Each row is where one point has got to under a steady rotation. How many ticks took it there?
The counts run from 0 to 514.
[-10  18   0   9   4  15 -13  -3   6 -10  -1   3  -2 -14 -11  14   2   2
 -21   2   3 -13 -22  -2   4  -5 -13  22  -6  15   5   5 -14  -2  -1  -9
  -9  15   0  -2  11   5  14 -24  14   5  -6  14   1   6  -1  21  -5   0
   4]  99
[  7  10  -5  -1  -7   6 -15 -14  11  -3 -12  -3  -8  -3 -12   8   0  -6
 -16  -9  -3 -15 -15   0  -3  -3  -7   8   5   4   8  -4  -7   4  -2 -11
 -10  20 -12 -16  -3  -5  14 -30  14  -1   0  -4   7  -2  11  21 -10   4
   8]  286
[ -3   9  20  10 -11  16  20   7   6  -7  -7 -14  -6 -24   3  -9  -7   2
 -27  -2  -6 -13  -6   9   2  -1  -2   7   6 -10 -11 -21 -12   8   5   1
   7  16   7 -11   9  10  -2  -5  -3   5  -8   4  15  11 -18  -5  -5  -3
  -7]  227
[  2  13   6   8   2   9  -8  -8  -7  -9   1  -3 -11  -7  -5  -3  -4   2
 -13   4   4 -22 -12  -3  -2 -18  -7  12   3   4   3  -8 -23  -9  -2 -10
   4  14   2   1  -5  -2   6 -23   9  15  -9  14  -3  27  -4  16  -6 -20
  16]  489
[ -5   3  -7  15  -7  12   4  -1   2 -11 -16  -9  -3 -10   1 -17  -6   2
 -22  -4 -14  -7  -2 -14  -3   9 -14  -7  -7  -4   3  -2   4   2   3  -8
  13  16  -3  -8   6  21 -17   0  -1   9  -8  -8   7   1 -29  -3 -22  -2
  20]  382
[  2   8   7   7 -19   5   0 -10  -6  -5 -17 -16   8  -9 -14  12   1  -8
 -20  -8  -9 -11  -6   2   0  -8   0  14  16   3   3  -7  -9  -4   3  -6
 -11  10  -6  -7  -3  -9  15 -32  20  -6   3  -7  13   7  -2  14 -10 -10
   4]  453
[ -1  -3   8  10 -19  13  16   5   1  -5 -12  -7   6 -11  -7 -27  -7  16
  -7  11  -8 -10 -13 -14  -9   2 -15   7   6 -12   4 -16   7   6  -5   1
  -1   9 -14  -4   3  14   6  -7  13  13  -6   8  16  -2 -16 -11  -5 -11
   7]  398
[-26 -12   2  10 -11  16 -10  -8  11  -4  -7   3  -6   6   7 -13   4  -9
 -10  -8   1  -7  -8   8  -8  -3  -3  -4 -10  -4 -12 -15   7  14  -2  11
   0  24  -1 -16  -8   5   1   0  14  16  -9   8  14  14  -4  -2 -14   2
  20]  31
[ -3   1   0  -9 -15   6   7   0   6 -10  -8   2 -10   8  10  -4  18 -13
   8   3 -15 -25  -6   6  -7  -7   3  -6  14  -8  -2  -2   6  10   4   4
   5  22 -11 -20  -2 -16   0 -13   6 -10  -8  12   3   2   0  -6 -10 -13
  15]  53
[  1   7   7   6 -13  11   2   5 -17  -9  -7  17 -22  -7  -5 -17  19   1
  -8  15 -10  -1  -2 -16  -8 -18 -15  -4   1  -3  21   2   0   6   1   3
   9   6   1   2  10   1   5 -16  -4  10 -12   8   3  12   6   0  -3 -20
  18]  126
[-12  -7   3   8 -19   5   8  -7   5  -6   4  -3 -12  -3  20   4   3  -3
  -1  -7  -3 -30   5  13  -6 -10  -2   7  13 -14 -13 -13  -4  15  10  -1
  -1  32   6 -18   2  -9   7  -7  13   9  -3  21   5   0  -1 -18  -6  -5
  14]  426
[  2  -6  17   4  -7  12   3  -2  -4   3  -7 -12   0  -2   2   8  -5  -4
 -24  -9  -8 -14 -11  11  -2 -11  -2  16   5   2   1 -11 -19  13  10 -11
   3   6   3 -20   9   3   9 -18  10  -6 -12   3   0  15 -20  16 -10   0
   4]  59
[-23   8   9   8 -10  16   3   4  -2  -6 -15   6  -9   4   4  -4  27  -3
  -7  -4 -10 -10 -25  10   0  -9 -13  10   1   6  -3   6  -4  12  -1  20
   5  13  -4 -21  20  -1   4 -21  15  -1   1  14   9   4   6  -5  -2  -8
   1]  462
[ -2  -1  16   3  -9  14  15  -1   1 -17  -5 -15  -3 -22  -3 -15   0   0
 -23  12   3 -17  -8  12   2  -8   3   7   2 -14  -6 -18 -13  -3  -1  -2
   9  13   7  -1  -3  10  -2 -12   1   1 -12   6  17  14 -17  -4  -4  -2
   1]  228
[ 14   3   1   3  -4  10 -14 -10  -4  -5  -7 -11 -25 -22   4  -8  -9  -2
 -21  -1  -6  -8 -12  -9  10  -4 -11  16   4  -5  -8 -16  -6   8   4 -10
   4  24  -2  -9  11   9  15  -5   2  20  -7   3  17  21 -12   5  -1  -5
   3]  268
[ -8  -7   4  16 -11  14   3  -6   2  -8  -2  -5   9 -15  -1 -14 -10  12
 -10   8  12 -19  -9 -11 -12  -2  -1  -2 -10  -7   9  -6   0   3   2  -9
  11  15  -7 -10  -3  15  -6  -7   3  11 -10   8   4   2 -20   0 -34   2
  14]  176
[  1   6   7   5 -18   7  21  12   4  -4 -14  -5  13 -18   0 -17  -4  19
 -11  15  -1 -19  -7  -1 -10   8 -13   9   9 -15   2 -11   4   5   1  -2
  -5  13 -12  -6  13  11   5 -11  10  -2  -3  11  13 -19 -10 -12 -11   0
   5]  191
[  8  21  -6  -2  -2  11  -5  -2  13  -4 -17   0 -28  -6  -5  -6   5 -18
 -14  -4 -16  -1  -7 -12  12   5 -14  -5  -4   1  13  10   0   8  10  -1
  10  32 -13 -16  15   0  -7  -3  -8   4  -6  -5   7   4   3   8 -14  -1
   4]  496
[  1   3  -1   3 -15   8  -5  -3   4   0  -4  24 -20   1  -7 -11   9 -11
 -20   4 -20 -10   5  -5 -20 -16  -7 -19  -2 -13  13 -16   1   8  -1 -10
   9  11  14   1   4   3  -9  -7  -1   6 -13  10   6   2  12   3  -7  -6
  22]  146
[ -1  -9  14  13 -24   6   5  -6 -15   5  -8 -11  -7  -4   9  -5  -6  -2
  -6   0  -6  -9 -12   2  -3 -16  -9  17   8 -10 -11  -8  10  -1  -3   8
  -7  17  -2 -14   5  -7   8  -7  23  10  -8   4  18  20  -5  -7  -9 -17
  16]  438
[ -7   6  -5   5  -3  15 -14  -1   9 -12   1  17 -15  -9 -10 -17  16   7
  -5  15   3  -4 -14 -15  -3  -3 -14   7  -8   6  24   6  -3  11  -3   5
   7  25 -18  -6   1   4   6  -9  -1   5 -10  15   9   3   1  12 -17   1
   9]  513
[ -2   2   9 -10 -17   9  12  -9  14   1  -7  -2  -7  18   1   1  18  -9
   4   0 -16 -22 -10   3  -3  -2   3  -5   9  -2   5   1  -8  11   6   2
   6  16 -14 -22  -4 -21   2 -16  12 -19  -9   9   6   7  -8   6 -17 -16
  11]  54
[  8  17  -1   9 -12  18  -7   7  11 -10  -7  -2 -22 -17  -3  -2   5  -6
 -12  -5  -7  -3  -4 -15   7  -8 -18   2  -1   5  18   8  -7   1  16  -8
  16  19 -14  -8  12   1 -14  -3 -16  10 -14   1   7   9  -7   9 -17  -4
   9]  122
[  5  -2  10  -2 -13   6   7  -4   5 -18 -11 -16  -2 -19  -1  -6  -6  -3
  -6   4   4 -25   4   2  -7  -6   6  -5  15 -21   4 -24  -2  -1   7 -14
  -1  22  -5  -8  -6  10   1 -17  11   5  -1  -6  16  -2   0  -9 -21   0
  13]  415
[ -5   0 -12   1 -22  -2   7 -11  -1  -3  -7  -5   6  14  -7 -11   7  -7
  -9   3 -19 -11   1 -12  -3  11 -17 -10   7   1   3  -2  -4  -4  -5  10
  -4  33  -4  -9 -11  -8  13  -3  14   3   1   9  16  -1  -5   8  -5 -22
  26]  13
[  3   6  -4  16  -6   8  -1 -10  -3  -3   0  11 -19  -5 -17  -3  -5 -11
 -18  -8 -10 -10   3 -19  -3  -8  -4 -16 -14  -8  19  -3   2   8   4 -10
  16  16  13  -5  -9  -1   7  -4   1   4   2  -6   6   4  15   0 -28  -5
  11]  144
[-10   2   4  17  -9  14   6   7   6   0 -21 -10   5  -4  -4 -12 -12   3
 -21 -14 -19  -2  -3 -14  -7   3 -16  -5  -1  -3   7  -6  -2   2   3  -6
   9   9  -7 -12   8  13 -17  -7   3  14  -2  -6   6  -7 -23  -5 -13  -5
  18]  381
[ -4  18   2   7 -17  12  10   4  23  -7 -16  -1   3 -11 -14 -28  -1   3
  -8   1  -6  -9 -11  -9 -15   7  -7 -15   6 -14   5 -12   4   1  -6   0
   0  20 -14  -3  -5   7 -14 -14   9   6  -2   4  12 -17   6  -2 -14  -2
   9]  378
[ -6   0  25   6 -23  11  26  -5  11  -3 -12 -11   6  -1  -3  -9  -5  -8
  -6   0  -1 -16  -3   5 -12  -7   4  -5   7 -23   8 -14 -13 -10   4   3
  -3  10  -5  -5 -11  -6  -9 -17  15  -2  -3   8  13  -2   5   0 -18  -7
  11]  209
[ -3   7   8  15 -16   8   8   3 -19  -3   0  18 -19 -18   4  -9   2  -2
 -14  14  -4 -17  -2   0 -12 -25  -9  -1  -4  -9  11  -2   3  -1   5  -5
   3   4  23   8  21   5  -5 -13   1   6 -12  10  -2   2   7  -3  -9 -15
  16]  333
[ 10  -7   7   0 -21   8  23  -5  11  -4   4  -2   1  12   0  -1   4  -1
  -3   2 -12 -25  -3   3  -4   3   0   2  14 -12   4  -5 -12   8   9  -2
  -4  27 -10 -21 -11 -18  12  -7  12 -12   0  17  12   5  -2   3 -15 -13
   5]  428
[ 10   1   9  -2 -12   6   6  -6  12 -12  -9  -6  -8 -14  -5 -10  -1  -6
 -16   7  -9 -24  -1   7  -8  -6  13  -8   4 -24   0 -30  -4   7  -2 -12
   4  17  -5 -12 -12  -1   5 -17   6  -7 -10   3  13  10  -8   8  -9   2
  -2]  41
[-10  -2  -5   0 -13  10   7   0  12 -14  -9  -7 -12   7   6   4   7  -9
 -19  -7 -14 -14   5   9  -7  11 -11  -6   3  -3   2  -4 -18  13  12  -3
   8  30   8 -14   0   1   3  -2  -8 -11  -3  10   2  -6  -9   8  -9   7
  20]  17
[  7  15   2  11 -14  15   2   6   5   1  -8   8 -14 -13  -6   4   5  -8
 -14  -2 -17  -5   1  -5   1 -12 -14  -3   0   7  22   9   5   4  11 -10
   3  12  -3 -10  29   0 -17 -13 -10   0 -17  -7   4  -6 -14   2 -22  -3
   7]  329
[  3   8   2   4  -2  10   0   1  -1   1  -9   2  -5   5   0  -2 -17   7
 -19   2   7 -21 -15  -9  -6  -1 -22   7   3  -2  12   4 -21   7   6  -4
   3  12   6 -11  10  11   5 -12  13   5  12  18  -9 -17   8  17 -13   1
  20]  152
[ -9   2  13  20  -8  16   7  -1 -14  -1   3  19 -17 -14   1   2   3   1
 -21   3  -1 -12  -2   0 -11 -21  -9   1 -13  -5  14   3   4  10  10  -7
  10   6  21  -4  21   8  -6  -8   5   4  -8  10   5   8   7  -1 -18  -6
   7]  332
[-10   8   7   3  -8  11 -13  -9   0  -7 -12   2  -2  -8 -13   8  13  -6
 -27  -2  -6  -2 -18   3   3  -6  -9  18  -1  17   3  -3 -17  -1  -4   3
 -10  12  -7  -3   6   4   7 -25   8  -3 -17   1   7  12  -4  28  -6  -1
  11]  473
[  7   5  -4  -4 -15   3   8  -3  17  -4 -15  -5  -6   5  -8  -3  -3  -8
 -21  -1 -17 -14   1   0 -10  13 -17 -10  11 -11  10 -10 -18   5   9  -5
  -9  26   7 -10  -3  -1   3  -4  -3 -14   0   8   8 -19   3  12  -2   1
  15]  391
[ -3   0   4   3 -11  12 -11  -5  -4  -8  -8  -4 -25  -3   8  -2   2 -11
  -2  -9   0  -3  -9  -9  -3 -19 -11   6  12  -8  -4  -7   0   7   3  10
 -10  24 -11 -13  -7 -12  13 -16  16  23  -1  13  16  11  21   4  -5 -11
  15]  271
[ -2   7  11  -1 -20  16   2  -8   7   2  -8   6 -26   0  10  -9   9 -16
  -9   4 -10   0 -17   4   2  -8 -13   6  -2  -7  -8   1  13  -5   2  19
  -4  21  -8 -12  16  -8 -11   1   3   4 -20   5  19  20  -5   4  -7 -14
   7]  459
[ 11  11   3   2  -4   7   2 -11   8 -11 -15 -15 -15 -17  -4 -10  -8 -14
 -22  -2 -10 -19  -5  -1   6   1   3  -3   4 -12 -11 -25  -3  -4   0  -9
   3  20   4  -6 -11   5   1 -15   2   5  -6 -12  18  17  -2   2  -7  -8
  -1]  248
[  3  -3  10  -1  -9   7  18  -1  -2  -9  -9 -15  -1   0  -2   4   6  -5
 -12  -9 -10 -26  -3   4  -6   0  -1   4  18  -6   8  -5 -21  13  20 -11
   7  19  -1 -20  -4  -6  19 -22   6 -12   4   5   1  -3  -5   0 -10   1
  14]  38
